In the rows, 128 means zero.
Each path below is one point turned by a fixed rotation once a step. After each direction that follows a path, write how fast that rotation turns it, in degrees each step (0 if it stays still).
Each turn is a multiple of 5 degrees from 10 to 175, or 0.
Each row of a path follows its step; steps can be skipped.
Path 1:
step 1: 117,137,115,136,143,98,146,144,115,153,157,155,119,124,156,143,113,154,113,126,134,101,84,140,136,143,89,97,138,138,139,133,119,114,114,115,145,140,86,135,124,102,108,106,134,103,134,110,135,106,123,130,156,118,175,123,111,148,146,116,129,147,151,113,137,117,125,105,104,97,150,107,128
step 2: 128,140,135,116,152,125,109,120,124,153,131,132,193,136,145,138,133,124,145,152,141,133,104,141,131,122,137,162,137,115,130,162,111,113,128,96,132,104,154,134,104,110,134,127,137,126,128,112,116,127,140,173,118,123,151,93,102,103,125,99,162,149,176,115,105,151,141,142,139,144,122,126,126
step 3: 162,117,156,137,181,139,109,80,127,89,136,135,125,97,103,101,135,149,154,161,149,112,121,132,135,153,143,114,125,150,120,115,94,129,110,135,146,137,125,123,127,108,140,161,146,119,135,120,171,129,140,138,93,153,132,101,131,126,131,132,127,130,126,125,130,116,130,125,135,109,122,95,140
step 5: 165,138,108,112,103,120,106,134,126,110,158,130,175,118,133,160,140,96,134,134,116,139,161,133,103,132,88,109,118,117,129,124,133,162,136,120,119,135,117,166,132,115,131,122,189,132,126,102,135,128,152,107,122,122,114,98,129,121,131,145,107,114,148,126,122,131,172,140,128,128,130,132,147
step 9: 91,150,128,136,90,106,153,141,145,93,126,140,151,136,133,129,130,133,134,137,130,138,123,139,107,99,116,144,156,115,114,123,126,131,165,136,140,164,105,120,124,150,105,130,130,103,122,132,109,127,151,107,153,110,152,135,111,99,120,141,153,183,126,144,144,119,105,83,105,107,121,123,124
step 13: 150,129,152,130,114,145,98,115,96,141,153,122,133,141,111,120,170,92,120,131,118,141,131,126,125,160,121,110,148,125,140,110,108,125,137,94,139,159,112,121,139,119,142,136,132,96,118,115,146,108,131,160,133,151,151,113,129,151,100,180,114,134,119,150,125,181,148,106,130,125,118,115,118
step 15: 157,139,132,126,153,129,126,143,127,126,115,89,148,148,122,116,132,113,162,97,126,129,148,125,125,120,116,126,134,127,100,155,132,118,136,122,112,150,156,167,103,144,105,162,118,119,124,122,138,123,149,139,81,134,119,126,130,144,148,137,139,96,133,121,137,137,153,154,175,135,131,179,161
step 21: 124,98,163,113,146,117,121,82,120,121,138,128,101,93,127,120,151,133,127,165,131,146,151,107,126,120,122,116,121,151,161,105,114,145,98,157,130,148,101,98,146,131,120,156,142,130,156,140,144,100,158,104,134,143,144,128,128,117,127,140,111,139,161,119,145,139,129,106,131,114,93,106,145
step 27: 114,146,122,117,105,113,160,133,156,120,109,142,170,131,130,132,91,143,95,74,114,136,102,149,89,109,119,147,154,137,114,152,119,158,146,137,125,141,120,143,128,151,99,113,164,136,129,122,102,144,132,106,123,144,126,150,131,102,133,140,136,125,131,115,130,117,99,111,118,105,142,153,133
Directions:
134,120,131,123,127,122,133,130,131,128,131,126,125,131,123,123,132,128,134,132,121,133,130,134,134,136,120,122,135,131,117,128,131,130,133,129,121,122,131,125,138,130,131,131,126,134,134,127,132,129,127,134,129,127,128,132,127,124,127,128,126,130,132,126,121,129,137,131,124,121,126,133,120 : 40
127,129,128,118,125,121,123,131,128,127,126,128,121,131,124,123,134,129,131,116,126,129,133,132,130,130,128,132,134,123,129,122,129,134,129,129,134,135,128,128,123,120,121,118,129,123,124,123,126,131,129,132,133,124,126,132,131,127,133,131,125,131,136,119,122,127,127,131,127,131,130,117,135 : 95
132,131,116,124,120,120,136,123,127,132,134,133,123,125,128,118,126,131,122,132,130,137,126,130,128,126,125,128,119,130,121,133,126,124,130,126,129,130,130,139,126,130,126,124,129,123,124,133,136,120,126,127,130,119,124,124,131,132,133,125,127,132,127,130,128,133,126,133,132,128,130,133,132 : 100
130,134,127,135,126,128,129,120,128,129,126,127,123,126,119,122,126,125,124,129,130,119,124,125,132,122,127,123,127,136,136,121,131,138,125,124,131,123,136,123,131,123,128,124,128,116,130,126,128,128,133,128,124,128,125,127,125,123,133,132,123,131,127,125,134,133,135,131,120,122,124,135,126 : 140
123,125,121,131,126,131,120,126,138,138,134,127,131,129,132,130,135,130,128,129,133,129,122,123,134,129,138,129,132,125,116,128,132,133,128,130,125,133,126,128,130,127,123,125,131,124,125,129,128,135,126,126,130,134,132,130,133,128,132,130,133,127,133,130,128,136,121,129,125,125,114,135,124 : 155
131,133,130,124,134,120,128,126,140,133,138,126,132,128,124,133,120,125,133,137,128,125,132,129,130,131,131,130,121,121,129,121,126,129,122,131,130,123,130,131,132,133,132,125,134,127,133,131,130,131,135,123,134,131,128,128,121,127,129,125,129,128,125,124,120,130,120,127,123,124,131,126,139 : 20
125,128,120,127,125,134,129,128,129,122,128,125,121,130,123,130,118,125,138,132,123,136,125,128,121,130,132,132,127,132,138,126,128,124,125,133,122,121,126,130,122,130,123,123,127,128,121,125,128,133,129,123,129,120,132,137,131,128,125,135,128,129,132,128,122,121,129,123,127,124,121,137,126 : 35
Path 2:
step 3: 135,111,135,176,122,131,143,141,123,124,136,151,137,157,135,147,145,139,146,104,124,117,137,107,99,150,119,172,147,131,170,165,95,127,133,87,129,126,118,147,109,149,105,131,104,135,172,113,140,153,122,133,140,119,156,96,136,168,118,111,145,101,165,141,123,133,166,124,124,102,108,115,114
step 5: 151,157,135,117,108,104,110,150,130,156,119,116,164,134,138,126,136,120,149,103,118,162,150,127,157,95,149,135,107,104,134,142,131,130,135,122,122,154,173,186,146,118,139,132,143,134,133,144,130,104,130,143,99,92,158,101,151,111,116,110,145,98,131,104,106,124,166,144,113,91,106,127,131
step 8: 149,161,126,130,135,115,123,126,173,144,134,130,147,192,142,142,156,112,140,122,129,122,140,90,108,135,149,164,122,89,155,133,130,113,118,104,128,153,141,135,104,140,156,100,135,150,145,104,91,144,106,109,77,144,153,135,131,141,137,116,151,139,158,123,115,143,155,123,110,144,113,136,133
step 11: 128,121,89,143,135,107,133,80,140,95,144,121,123,166,124,113,125,127,115,137,139,107,97,124,88,138,133,130,142,99,121,127,94,85,111,106,95,160,148,155,144,122,160,123,127,144,159,83,136,113,110,135,133,124,151,76,162,139,140,128,138,102,144,133,137,128,136,127,145,116,141,110,143
step 16: 148,131,97,127,111,120,138,113,148,85,104,130,148,160,130,120,112,136,158,107,104,161,167,132,110,108,144,119,138,90,144,102,111,150,118,113,97,135,179,151,130,104,115,107,116,118,134,90,116,124,126,157,120,129,127,80,129,100,127,119,147,139,162,101,135,115,163,122,101,130,131,124,135
step 17: 186,151,149,124,127,99,137,156,128,139,139,146,134,180,122,139,130,121,167,115,143,138,128,96,136,133,120,152,115,136,178,136,127,103,117,117,118,138,183,155,111,144,134,124,142,129,153,153,138,124,160,155,108,132,140,129,126,143,137,131,152,104,140,110,150,129,125,116,129,104,79,125,101
step 19: 126,124,130,137,147,147,132,127,150,121,144,99,142,109,139,137,139,118,162,133,97,155,155,130,105,127,120,143,129,99,152,117,123,128,147,106,138,151,164,129,127,107,168,108,126,145,167,118,141,125,115,108,99,144,182,94,158,149,96,121,162,111,109,145,105,166,163,136,111,109,121,107,148
step 25: 124,133,94,139,128,147,127,132,142,106,131,116,125,130,126,107,103,132,162,130,125,103,124,111,120,148,111,106,107,103,160,136,105,109,105,134,89,118,158,148,131,158,104,120,155,154,167,121,162,115,137,161,140,103,115,88,149,130,142,132,144,153,166,89,146,118,153,122,109,96,140,107,97
step 30: 109,122,77,143,136,124,147,145,141,156,131,113,161,130,132,107,113,97,119,124,101,144,160,124,91,125,125,126,157,103,166,160,117,129,119,117,122,124,150,147,117,123,155,130,136,127,151,127,122,150,134,139,97,87,126,95,129,136,94,76,130,112,151,126,146,129,176,123,115,96,128,112,113
Directions:
124,124,123,129,131,133,128,126,130,127,128,123,134,135,130,130,119,121,128,132,124,121,123,124,135,126,127,128,130,121,131,128,130,138,127,129,120,128,131,132,132,131,127,138,131,134,128,124,124,126,126,128,132,132,130,126,128,129,134,125,119,138,125,136,135,120,123,120,135,130,127,130,130 : 155
124,128,132,129,126,130,129,125,122,134,122,134,131,133,132,135,131,130,134,132,127,129,133,132,134,123,126,141,126,128,130,130,124,127,130,133,136,125,130,132,123,131,128,123,135,127,134,130,126,124,126,125,131,133,140,133,127,138,131,129,130,126,130,137,125,124,118,136,123,128,125,130,123 : 155
132,122,127,127,123,120,128,131,128,132,127,130,120,131,128,125,123,132,131,121,127,131,134,125,127,134,133,131,135,132,132,119,134,133,130,122,133,126,126,130,117,125,126,134,128,124,135,122,122,133,122,129,126,122,125,128,131,122,132,128,128,126,136,136,135,126,119,130,132,127,135,133,128 : 55
133,129,128,124,128,127,130,130,132,133,128,120,136,120,135,136,126,127,128,130,132,129,126,122,131,126,131,130,128,129,137,131,125,134,133,127,120,131,127,126,116,124,126,131,124,125,127,135,126,129,123,132,135,127,125,120,120,139,121,127,131,133,130,126,121,130,129,135,129,123,134,127,131 : 160
134,129,134,119,122,123,130,129,127,128,128,126,128,122,128,127,119,127,131,131,126,126,132,128,138,120,129,127,122,132,125,132,131,133,125,124,127,136,130,134,123,123,130,124,127,132,127,127,128,128,129,128,137,136,130,138,135,122,128,131,129,128,134,118,133,126,134,121,122,132,127,138,124 : 95
Path 3:
step 2: 115,90,121,133,128,98,125,134,137,96,128,112,124,98,127,119,84,170,112,112,134,137,116,139,98,127,127,160,119,122,134,149,108,129,144,98,120,128,121,131,154,137,141,93,107,140,137,126,148,109,153,133,94,147,143,156,110,108,112,129,130,134,113,107,112,127,109,148,117,125,113,125,105
step 4: 118,153,122,145,92,106,124,133,120,113,130,111,85,126,130,135,121,131,125,136,132,121,131,93,129,85,170,134,130,161,137,147,118,120,135,135,121,133,148,142,147,123,126,141,118,141,151,92,111,139,162,116,151,130,160,117,129,136,135,110,115,145,106,114,123,87,142,159,131,155,130,123,113
step 5: 130,130,123,157,113,118,97,98,108,134,160,98,110,133,121,128,144,137,110,123,130,163,130,137,155,159,106,120,137,111,145,157,143,140,127,112,112,132,90,124,138,122,134,104,119,125,146,138,121,134,143,140,115,130,130,150,94,147,90,122,100,136,125,92,125,141,125,158,126,119,160,106,115
step 9: 110,159,138,166,129,127,110,117,142,113,137,148,120,145,146,119,127,130,130,128,113,133,124,122,130,149,142,132,134,127,129,132,138,132,191,152,111,157,143,105,125,134,103,126,145,124,139,128,130,141,174,119,162,137,169,152,121,141,116,150,142,147,138,92,123,163,120,131,154,126,114,127,135
step 10: 111,143,89,156,117,106,114,129,130,135,116,110,130,112,110,126,126,130,148,121,127,120,116,149,134,119,114,100,123,113,113,129,81,104,134,136,118,161,106,126,155,127,93,114,128,145,100,154,102,140,86,154,134,120,139,126,131,155,141,125,127,141,145,102,103,107,150,152,135,125,145,108,122
step 11: 120,136,155,119,134,141,124,131,135,99,141,116,136,130,117,91,94,134,131,114,132,131,121,147,109,133,138,140,126,137,136,129,118,136,118,105,138,134,161,76,145,130,132,128,131,137,108,152,134,139,173,132,125,91,115,118,102,112,133,143,144,124,129,120,104,134,128,158,140,137,172,103,82
step 13: 129,119,111,150,115,93,132,141,105,113,121,120,123,149,121,122,97,132,128,94,120,156,128,150,121,101,148,104,101,111,108,116,128,121,166,129,150,148,142,114,126,134,112,121,148,149,156,86,88,163,120,117,111,109,134,117,146,120,118,139,132,131,114,107,129,109,123,134,156,121,123,112,107
step 22: 105,140,144,136,90,127,74,113,126,93,124,101,127,122,154,140,104,103,104,106,124,114,123,146,137,107,139,101,115,109,98,124,127,108,147,147,115,141,116,105,163,125,153,132,136,134,138,118,124,119,123,126,126,139,121,113,123,143,133,159,134,142,147,143,145,126,128,159,163,149,136,108,128
step 25: 155,158,154,148,121,135,136,120,149,140,129,151,113,136,149,109,123,111,147,93,116,126,115,141,172,111,135,106,114,160,123,109,135,123,154,132,116,148,150,123,159,132,118,125,95,151,125,123,81,130,147,146,136,141,139,143,117,125,133,154,139,125,123,126,113,127,125,148,135,145,125,83,103
Directions:
125,134,128,134,131,133,128,128,133,126,126,126,129,128,128,123,133,130,127,126,124,127,128,126,131,123,127,124,126,126,124,127,132,123,130,128,131,131,127,122,123,133,130,129,126,118,124,133,129,132,121,122,136,128,133,133,126,127,137,137,135,130,135,135,117,132,130,131,135,121,137,118,133 : 25
130,127,127,132,132,120,130,126,128,129,127,125,126,133,140,135,132,125,136,125,129,125,123,131,130,133,136,122,130,135,135,137,126,126,127,127,131,125,123,123,129,124,136,126,123,127,126,138,133,133,125,133,124,131,128,132,132,136,138,133,129,131,128,132,128,118,132,123,126,125,123,132,123 : 170
124,138,120,138,134,125,132,126,127,128,133,132,129,132,129,132,136,125,132,125,129,129,134,120,128,130,130,132,130,135,132,125,128,130,129,134,119,132,129,128,131,125,120,121,124,128,122,121,123,128,131,128,136,127,131,129,134,127,117,134,122,125,121,130,124,123,132,123,122,125,132,125,129 : 70
122,118,125,128,129,131,130,129,133,118,119,126,130,133,133,140,120,127,129,130,124,129,135,120,120,131,125,129,122,129,128,128,135,122,124,131,138,136,130,131,130,126,129,131,127,122,130,131,121,123,129,126,122,132,129,128,129,122,122,130,127,131,126,128,129,126,125,121,132,123,126,123,126 : 70
126,136,126,127,138,129,124,118,129,128,132,126,126,126,113,132,125,126,127,125,126,126,135,126,132,129,129,128,130,126,126,126,120,120,129,128,126,129,122,129,122,124,128,132,126,128,134,130,135,123,134,130,121,129,124,127,130,127,127,129,128,133,131,135,136,126,135,126,141,123,128,133,124 : 175
130,120,125,125,137,122,126,125,134,131,133,128,128,128,122,130,136,116,129,123,129,132,126,123,134,128,129,121,131,128,134,127,131,121,123,124,129,127,141,132,131,124,128,127,136,125,125,131,126,122,118,132,128,131,135,130,120,126,124,126,130,129,130,123,128,137,131,133,126,128,126,132,128 : 160
Path 4:
step 4: 145,120,105,122,124,121,128,117,146,115,156,118,139,146,74,159,124,88,135,113,109,83,116,148,166,138,155,165,161,122,145,114,121,119,110,137,136,126,94,123,124,95,94,142,115,161,136,150,121,155,142,155,123,134,127,113,148,151,117,117,132,131,151,118,133,125,153,132,139,121,141,146,84
step 8: 117,139,120,150,103,150,131,138,127,139,104,134,159,140,160,143,100,133,129,117,134,157,119,150,145,122,136,119,136,102,119,153,133,73,128,157,137,111,122,138,123,105,100,162,155,101,145,158,99,143,126,156,107,133,128,124,139,127,117,122,102,101,85,91,144,117,128,129,76,106,131,118,139
step 16: 162,109,107,141,109,99,110,127,155,141,101,111,139,155,107,166,129,167,126,140,96,94,142,144,132,133,138,121,98,145,132,120,167,130,109,153,122,92,129,143,106,155,123,113,164,115,126,127,124,142,85,146,132,123,126,140,126,124,141,158,151,130,157,145,127,145,98,106,91,113,146,123,121
step 18: 147,120,109,149,151,111,125,124,140,160,92,130,125,142,130,100,169,115,137,140,110,136,101,133,142,144,126,99,125,108,121,137,137,135,138,156,152,103,144,122,179,151,135,124,122,90,149,120,138,149,129,123,98,146,163,143,91,97,134,143,119,103,150,121,118,110,159,138,148,95,117,130,167
step 19: 128,87,126,120,138,89,134,112,130,119,146,111,136,149,140,123,133,122,118,119,149,122,100,169,123,116,132,121,137,132,125,109,148,112,134,154,83,97,133,128,115,125,136,149,113,169,104,184,105,127,149,116,120,128,150,125,151,138,125,78,149,141,131,165,116,103,142,132,112,122,99,116,92
step 21: 109,121,163,114,129,137,113,120,126,127,185,106,149,125,101,127,125,113,132,131,124,101,102,145,182,127,106,149,155,99,96,117,101,128,125,178,118,130,136,132,157,101,110,127,145,109,154,144,125,136,149,132,129,102,84,114,151,93,123,142,123,151,121,132,132,112,135,144,142,113,114,121,142
step 22: 143,108,76,115,101,133,106,136,95,110,142,86,152,121,125,120,113,136,139,177,130,144,120,100,171,161,127,118,100,143,121,116,152,165,151,102,129,140,140,125,106,125,137,146,147,131,106,119,134,142,113,87,106,121,141,144,106,132,129,118,159,128,134,123,125,122,119,89,151,117,114,117,117
step 27: 115,146,127,137,115,115,151,152,151,121,90,102,116,123,124,155,134,127,103,113,145,106,126,125,150,115,113,165,166,113,120,159,156,139,104,119,129,126,142,139,103,91,132,103,146,123,170,151,138,115,140,136,152,143,122,95,154,136,137,101,107,141,133,126,112,77,91,129,153,116,151,113,114
step 29: 149,123,131,77,105,119,125,140,129,82,112,137,175,134,138,139,142,157,139,130,115,112,124,126,149,88,140,100,172,137,138,107,128,149,135,122,110,106,143,123,130,134,117,102,119,117,143,129,123,130,152,122,145,153,141,107,114,162,116,160,154,107,134,150,157,142,111,164,156,98,122,109,123
Directions:
133,129,134,122,116,134,127,128,130,125,128,124,122,126,128,119,122,128,124,125,130,135,125,133,132,119,130,126,131,134,132,133,132,130,132,126,126,137,124,127,131,129,131,137,123,131,131,120,119,131,119,127,129,125,132,127,132,128,130,128,133,129,130,127,130,119,128,134,122,124,125,120,130 : 155
125,125,123,128,131,132,123,131,128,128,134,118,129,132,127,123,124,125,121,130,125,128,129,129,125,129,126,124,129,134,134,132,127,124,122,123,123,122,123,126,129,127,130,132,133,130,127,122,136,126,131,130,132,134,120,135,135,131,134,137,126,132,125,131,127,120,125,125,134,116,135,136,132 : 65
126,122,131,126,137,130,122,120,130,129,131,126,128,135,127,118,133,124,125,128,134,133,125,120,123,121,128,126,125,124,130,130,137,124,126,131,133,132,129,132,127,131,131,122,120,134,134,132,125,130,129,135,129,136,131,124,136,128,136,123,129,121,134,125,123,132,131,124,130,132,127,133,131 : 55
132,127,126,126,135,128,123,120,131,126,123,129,124,124,128,126,131,129,135,126,135,133,136,132,134,127,131,129,123,135,128,122,122,124,131,126,133,118,125,136,130,115,134,131,133,131,133,131,132,126,122,135,126,124,126,123,127,134,130,126,124,132,131,128,125,131,120,136,123,123,125,131,126 : 90
127,129,124,123,129,131,119,134,128,132,132,129,131,131,134,123,127,132,123,125,132,128,130,127,130,125,132,131,125,124,120,123,125,119,137,125,121,140,132,126,125,118,129,133,132,126,130,131,131,135,125,122,121,132,119,134,127,122,128,125,126,131,122,118,126,129,129,122,131,132,128,124,126 : 25
132,124,124,131,134,134,127,133,131,128,125,130,127,117,128,133,123,122,128,127,132,128,130,125,120,125,137,128,124,129,131,123,129,143,125,128,128,130,130,122,128,129,113,132,125,135,129,129,123,124,126,130,128,127,123,133,129,127,128,125,123,131,130,121,123,126,128,126,132,123,117,131,128 : 135
